Each row is where one point has got to under a steady rotation. How many steps took it there?
The counts run from 0 to 458.
[118 128 165 110 148 128 159 139 133 118 109 132 103 103 130  99 121 144
  79 174 125 114 138 156  65 107 111 133 188  82 147 153  96 129 142 118
 127 123 138 154  87  94 135 103 127 146 139  86 116 145 120  97 172 103
 105 144 126  92 148 144 171 133 205  91 126 117 149 137 119 132 166 113
 126  78 131 158 129  99 144 126 110 149  84] -> 175
[128 154 168 123 132  99 158 121 123 118 121 141  83 120 125 130 103 142
  75 195 111 135 184 139  73 151 127 164 139  87 152 146 101 130 112 124
 135 114 120 184  96 126 147 135 136 141 143  60  98 119 110 151 135 140
  92 163 104  94 137 121 193 137 149  94 117 114 138 133 111  80 131 103
  93 114  93 159 133 123 133 148 118 153 125] -> 365
[111 171 134 126 157 122 144 137 156 148 137 144  91 133  74 143 129 129
  71 150 135 123 134 142  93 159 125 149 163  88 122 166  95 107 140 132
 128 147 130 170 110 118 159 132 136 133  92  85  98 112 108 131 162 133
 108 163 107 106 184 105 180 111 180 106 133 120 161 159 105 103 171  80
 111 110 100 160 143 134 135 127 138 172  74] -> 323
[161 123 201  97 133 108 148 141 124 110 126 110 112 145 132 159 120 158
  99 163 151  96  97 152 113 111 152 140 170  49 152 137  93 115 148 101
 153 152  79 159  93  92 156 135 117 157 142 108 134 151 116 129 153 119
 123 140 116 113 153 115 197 123 161 140 122 118 146 117 110 142 173 105
  91 125 124 148 119 149 135 153 166 164  84] -> 349
[ 88 146 183 116 172 126 154 122 160 141 123 157 116 140  94 167  87 131
  93 162  93 141 151 136 107 149 153 143 156  74 151 162 109  88 135 113
 118 160 120 165  79  93 120 157 104 102 117  90 100 124 128 116 164 137
 106 163 122 111 126  94 151 130 155  93 129 109 152 168  95  82 144 112
 130 114 124 154 151 130 150 131 130 174 103] -> 151
[109 150 155 123 146 104 152 136 147 134 128 131 101 105 110 123 116 134
  89 180 137 116 162 129  86 146 140 146 135  85 135 183  83 124 112 123
 134 122 111 191  97  90 160 147 130 137 120  58 111 130 121 155 151 148
  89 133 106  94 149 125 203 114 146 100 108 101 151 152  94 101 131 118
  90  93  97 144 141 125 134 139 125 157 118] -> 290
[135 146 196 124 121 118 163 133 113 118 131 166  72 137 119 149 111 164
  92 189 105 116 161 158  74 124 138 144 150  97 135 140 107  84 136 115
 151 122 152 161  94 141 123 137 116 113 134  95  99 115 140 152 189 109
 110 169 106  85 134 120 175 122 166 125 112 110 163 108 139  86 118 111
 107 122 100 163 143 115 147 137 126 173  88] -> 438
[127 129 159 117 167 132 149 112 135 114  84 107 120 135 120 120 123 129
  73 148 142 106 130 136 116 140 136 146 191  57 136 163  88 146 144 114
 122 121  78 143 100  98 156 116 127 150 112  92 131 158 100 106 146 117
  98 131 122  99 144 137 192 126 181 108 111 107 144 146  81 138 179  99
  87  88  96 157 125 143 138 139 144 165  94] -> 25
[132 121 159 115 163 141 141 142 125 128 115 122 114 122  90 134 116 138
  98 151 118  88  98 142  93 131 138 118 164  64 132 168  89 112 155 125
 117 146  94 154  77  71 137 143 100 115 121  97 131 150 124 125 171 137
 110 148 120 120 147 109 168 123 187 120 124 111 148 173  84 143 182 105
  98 111 109 159 148 134 139 132 150 161  71] -> 283
[143 118 220 111 111 111 153 116 125 106  95 140 119 165 154 113 109 136
  97 171 109 119 127 133  80 109 129 148 175  58 172 142 115 136 126  91
 133 153 104 134 116  99 122 139 121 141 111 105 138 179 109  97 189 114
 102 141 119 106 147 133 161 143 171 109  84 119 122 139 130 125 169 107
 105 126 137 155 162 115 120 108 139 133  94] -> 167
[134 142 169 143 111 106 161 124 105 113 130 162  82 145 104 151 108 135
  92 208 110 115 160 143  80 149 141 144 139  90 122 149  96 115 130 125
 154 122 111 163 100 140 144 136 132 139 127  68 105 121 124 171 147 127
 113 168 106  83 148 113 184 118 154 122 115 110 139 130 111 100 129  94
  84 134  93 164 137 115 143 130 136 172  96] -> 363
[116 163 183 124 165 127 162 119 136 125 109 155  98 141 137 103 114 145
  68 155 126 139 174 153  94 164 138 153 155  84 127 163 105 112 105 105
 139 127 138 161 124 124 134 113 132 116  83 100 105 132 111 109 192 125
  77 136  84  96 138 109 168 120 163  93  97 106 166 149 121  74 117 111
 118  93  83 139 142 138 141 139 128 155 110] -> 193
[117 112 175 121 145 121 162 153 115 105 162 130  87 113 101 125 136 167
  95 177 143 113 119 157  96 128 151 132 165  71 116 155 102 112 153 115
 133 156 127 162  90 122 168 104 125 141 130  92 105 148 129 125 163 109
 112 140 142 107 172 105 176 131 178 142 123 138 165 157  96 107 148  84
 105 105 111 147 138 117 110 130 146 158  70] -> 252
[144 145 182  99 163 132 133 113 142 133  79 139 135 136 107 141 106 133
  82 146 119 122 164 140 118 151 149 164 172  57 147 169 121 132 127  89
 134 144  85 148 115  88 144 154  99 134  79 110 116 116 115  95 153 151
 104 138 100  88 146 104 187 125 150  96 108 118 146 152  84 108 146 109
 113 113  95 153 149 164 148 141 148 161  97] -> 21
[147 125 193 104 135  98 152 103 143 121 125 137 127 133 114 125 117 158
  69 201 121 139 173 138  56 115 118 159 155  58 164 146 100 137 117  86
 124 137 132 165 116 123 119 125 149 160 103  99 139 124  80 127 158 131
 112 153 100 103 135 113 192 142 156 117 109 108 144 143 125 113 127 126
 118 123 140 136 124 144 160 138 120 175 138] -> 236
[145 134 170 144 122 113 173 128 100  99 110 146  77 142 124 122 110 127
 100 198 118 105 152 136  90 145 137 138 152  98 128 150 104 140 126 130
 160 108  87 162  90 115 151 117 121 137 137  63 109 147 134 145 153 127
 100 149 107  82 160 120 175 112 155 108 108 110 143 121  90 120 156  97
  76 114  81 164 149 101 113 122 149 152  74] -> 361
[146 172 156  96 159 124 146 122 147 153 116 139 116 156  97 135 108 114
  97 170 109 104 134 115  71 159 136 148 159  63 143 163  89 127 113 111
 156 140  86 170  91  78 141 143 120 137 116  87 100 116 109 139 121 155
 117 160  91  96 148 105 180 136 168  95 133 113 133 171  90 128 168 102
 103 124 123 150 118 122 136 130 133 169 104] -> 355
[105 157 177 101 161 124 156 139 165 148 112 134 124 149 128 153  99 147
  82 143 150 113 138 153  93 129 143 151 179  46 129 159  89 116 136 106
 133 154 116 154 118 101 151 129 129 143 110  94 123 137  94 149 162 106
 120 151 117  90 126 137 199 113 185 101 108 113 135 130 123 124 154 101
  94  99 128 148 105 126 168 154 124 162 111] -> 420
[133 148 178 105 170 142 127 105 145 124 100 125 111 156 151 106 111 138
  56 149 116 127 138 124  87 157 108 154 188  56 164 123 102 134 115 112
 143 134  96 146  98 102 131 119 132 117  91  90 123 153  91  96 150 139
  94 163 104 128 134 113 151 152 177  88 134 122 125 175 122  84 176 109
  97 124 114 148 124 125 129 122 136 148 100] -> 131
[151 141 224 105 136 112 148  99 131 112 127 145 100 168 171 121 118 159
  80 172 125 117 160 116  89 144 147 158 166  63 158 139  98 122 110  83
 183 135 100 131 106 129 133 116 130 133 102 123 108 155 111 128 148 121
 106 135 105 108 142 100 178 146 143 135 102 113 149 133 122  71 116 127
  94 131 114 136 114 138 118 127 150 168 106] -> 126
[138 148 208 100 144 132 138 118 142 128 122 146 112 165 148 135 105 160
  77 150 116 129 157 133  96 152 134 175 168  55 162 128 117 116 122  96
 168 168  97 149 130 115 141 138 121 123  78 102 123 141  96 138 157 141
 109 159  94 117 139  95 163 140 141 110 117 129 130 147 133  64 143 104
  84 147 112 138 129 134 146 133 141 149 106] -> 128
[123 114 201 105 141 115 150 127 126  86 146 130  80 110 144 142 123 143
 100 175 136 117 124 149  94 121 145 134 174  91 186 134 105  96 150 115
 148 145  97 166  58  98 143 158  98 125 162  79 125 163 149  99 163 129
 112 142 141 119 151 113 154 140 155 121 131 115 148 139 115  86 163 119
 104 118 134 150 152 117 121 109 156 144  83] -> 145
[135 143 169  90 164 121 146 116 142 132 110 106 123 137 115 149 119 157
  71 161 150 115 127 159 104 128 139 144 175  53 143 145  84 118 137 108
 127 128 113 156  91 106 139 123 130 148 139 110 133 122  92 115 134 118
 114 144 113 104 125 125 214 123 180 122 146 103 157 131 101 132 158 113
 114 109 117 149  96 160 159 165 144 187 111] -> 346
[148 153 188  99 113 105 154 145 122 109 130 151  87 130 114 153 108 143
  99 191 119 129 153 158  66 115 135 157 153  76 156 128 114 115 132 101
 168 153 114 184 107 112 155 163 129 157 135  79 113 109 132 147 149 136
 128 165 103  70 157 122 191 135 154 107 129 126 126 122 149 102 148  99
 105 133 127 161 128 104 151 132 127 143  96] -> 106
[133 155 153 128 145 126 128 123 136 130 129 145 100 138  77 140 121 122
  66 173  92 141 139 131  71 161 114 155 155  86 150 143 108 116 136 125
 120 150 125 163 101 121 139 140 141 127 104  81 106 114 100 119 147 152
 110 172 109 120 163  95 161 142 166 113 143 126 145 191 111  89 177  86
 121 132 114 165 147 127 133 107 130 170  93] -> 1
[134 161 172  79 140 117 149 137 135 136 129 146 103 128 120 137 109 134
  90 198 108 127 148 143  52 129 116 155 159  75 167 135  97 114 120 101
 148 141 131 171  77 105 129 149 133 140 162  88  92 111 118 125 125 148
 119 161 104  89 136 124 189 163 162 102 150 119 141 148 126 108 149 103
 126 119 134 162 112 112 143 131 114 160 117] -> 108
[137 175 175 106 126 128 145 140 144 139 123 171 103 155 110 135 109 122
 102 173  93 115 137 131  53 144 126 150 152  73 152 155  95  94 117 112
 158 158 127 164 118 101 138 161 122 126 124  88 100 122 124 153 160 145
 125 167  96  88 148 120 174 137 169  94 120 120 123 163 149 106 164  96
 103 138 127 160 133  98 137 108 123 145  92] -> 429
[119 138 163 108 170 125 138 115 146  97 125 135  91  97 125 116 121 139
  66 165 144 123 175 154  73 126 115 155 188  87 171 142 108 120 141 112
 155 123 108 177  90 112 147 146 127 134 113  66 131 118 124 119 146 142
 113 156 117  99 133 122 165 131 161  94 136 106 140 131 128  73 154 131
  99 101 126 155 130 112 173 124 117 159  88] -> 140
[ 86 147 178 117 184 128 163 106 160 138 118 143 112 142 105 152  89 126
  82 163 100 132 148 130 107 156 144 125 160  76 146 168  91 102 127 116
 118 136 113 158  68  93 115 140 106  98 130  96  98 144 132 100 159 128
  99 152 121 120 116 109 163 140 172  92 124 104 151 169  81  92 143 108
 135 102 126 157 143 128 140 126 130 180 114] -> 152
[117 153 156 112 150 116 122 137 159 123 133 118  78 119 125 129 119 147
  52 140 154 125 138 147  86 139 106 162 181  80 159 135 102 114 146 131
 139 131 120 175 117 115 168 135 147 144 101  66 122 132  88 140 152 126
  99 164 111 115 165 136 181 112 175 106 123 116 134 140 142  88 181  99
  91 119 119 152 134 125 142 131 116 149  92] -> 66
[118 160 153 111 158 126 147 101 153 136 113 136  86 133 106 161 104 120
  73 169 104 138 135 143  98 150 116 141 165  99 170 142  97  92 134 129
 117 120 135 156  62 108 119 151 115 113 143  96  95 122 119  82 158 141
  94 163 112 113 144 116 167 131 174 101 147 102 162 158 105  94 177 110
 146 111 109 178 151 138 135 125 140 183  87] -> 77
[125 133 175 103 152 109 140 105 137 105 128 128 106 106 109 147 124 148
  60 185 126 152 177 150 101 143 140 170 156  79 167 147 104 116 129 102
 109 124 136 165  85 138 140 153 129 145 132 100 113 106 117  96 139 145
  96 143 120 101 139 110 202 147 148 127 137 112 164 140 101  74 121 120
 128 112 106 158 133 167 150 143 130 181 125] -> 11
[122 140 190 101 148 110 163 144 148 120 124 117 105 142 164 116 114 144
  99 154 153 104 108 142  91 123 136 141 182  55 149 143  85 120 126 104
 148 137  96 158 111  93 159 127 131 153 137  89 120 172 112 129 162 103
 107 135 125 103 149 149 191 125 178 103 103 119 127 131 123 132 172  94
  84 100 130 146 116 111 116 126 134 136  93] -> 423
[152 145 196 101 116 116 157 133 135 114 132 144 104 171 142 134 123 139
 113 177 130  91 107 130  69 116 137 138 168  60 139 157  80  97 129  99
 159 147 102 144 108 110 140 144 133 149 133 107 116 164 124 155 161 106
 125 137 125  90 162 134 185 132 172 128  94 117 131 139 139 126 163 103
  87 133 144 141 119 105 122 103 147 162  82] -> 425
[140 130 225 101 136 118 146 138 120 126 136 130  89 154 172 148 102 181
  99 147 117 125 114 149 109 134 148 134 159  67 160 123 110  88 134 104
 146 155 118 145  89 111 120 130  97 109 126 125 102 169 120  99 195 113
  99 150 109 130 148  98 159 128 163 133 122 122 159 136 131  85 142 114
 117 137 116 144 142 140 106 148 163 153  93] -> 446
[129 117 177 117 161 132 126 111 129  95  97 111 125 125 119 121 131 160
  49 172 133 127 133 151  89 125 126 142 172  56 148 144  88 115 143 110
  93 122 132 151 100 132 127 130 141 137 123 109 150 132 102 111 169 129
 102 139 120 116 113 133 196 143 178 133 129 101 155 158 118 110 157 116
 101 106 105 148 111 173 168 143 133 180 116] -> 271
[128 126 212 119 139  88 170 137 121 104 160 147 101 142 123 155 115 150
 122 178 117 120 102 137 101 134 166 119 126  76 142 159 101  94 127 107
 140 163 102 184  78  94 131 143 114 125 140  94 119 172 130 130 179 132
 106 141 105 115 165  89 155 126 148 126 106 103 163 152 102 113 143 107
 114 136 125 137 164 129 105 121 174 160  95] -> 221
[122 119 186 111 121 122 166 157 122 113 137 135  93 116 118 125 128 165
 102 180 129 108 118 175  71 102 135 121 181  72 131 154  99 100 163 113
 133 145 147 152  88 109 137 123 118 143 151  89 119 148 139 128 189  92
 122 145 141  89 160 127 175 127 190 129 113 124 155 128 127 121 158 100
 111 103 128 160 133 101 136 123 124 149  65] -> 177
[109 157 181  85 165 119 149 148 152 147 136 148 105 110 136 113 116 150
 103 160 116 134 146 136  77 148 142 146 152  77 157 156  91  95 113 107
 131 157 141 176  78  88 135 140 114 122 137 103  76 138 127  96 163 142
  96 135 110 110 157 116 175 154 171  95 137 134 162 179 121  88 133 104
 144  90 117 136 131 118 102 129 123 140 111] -> 184
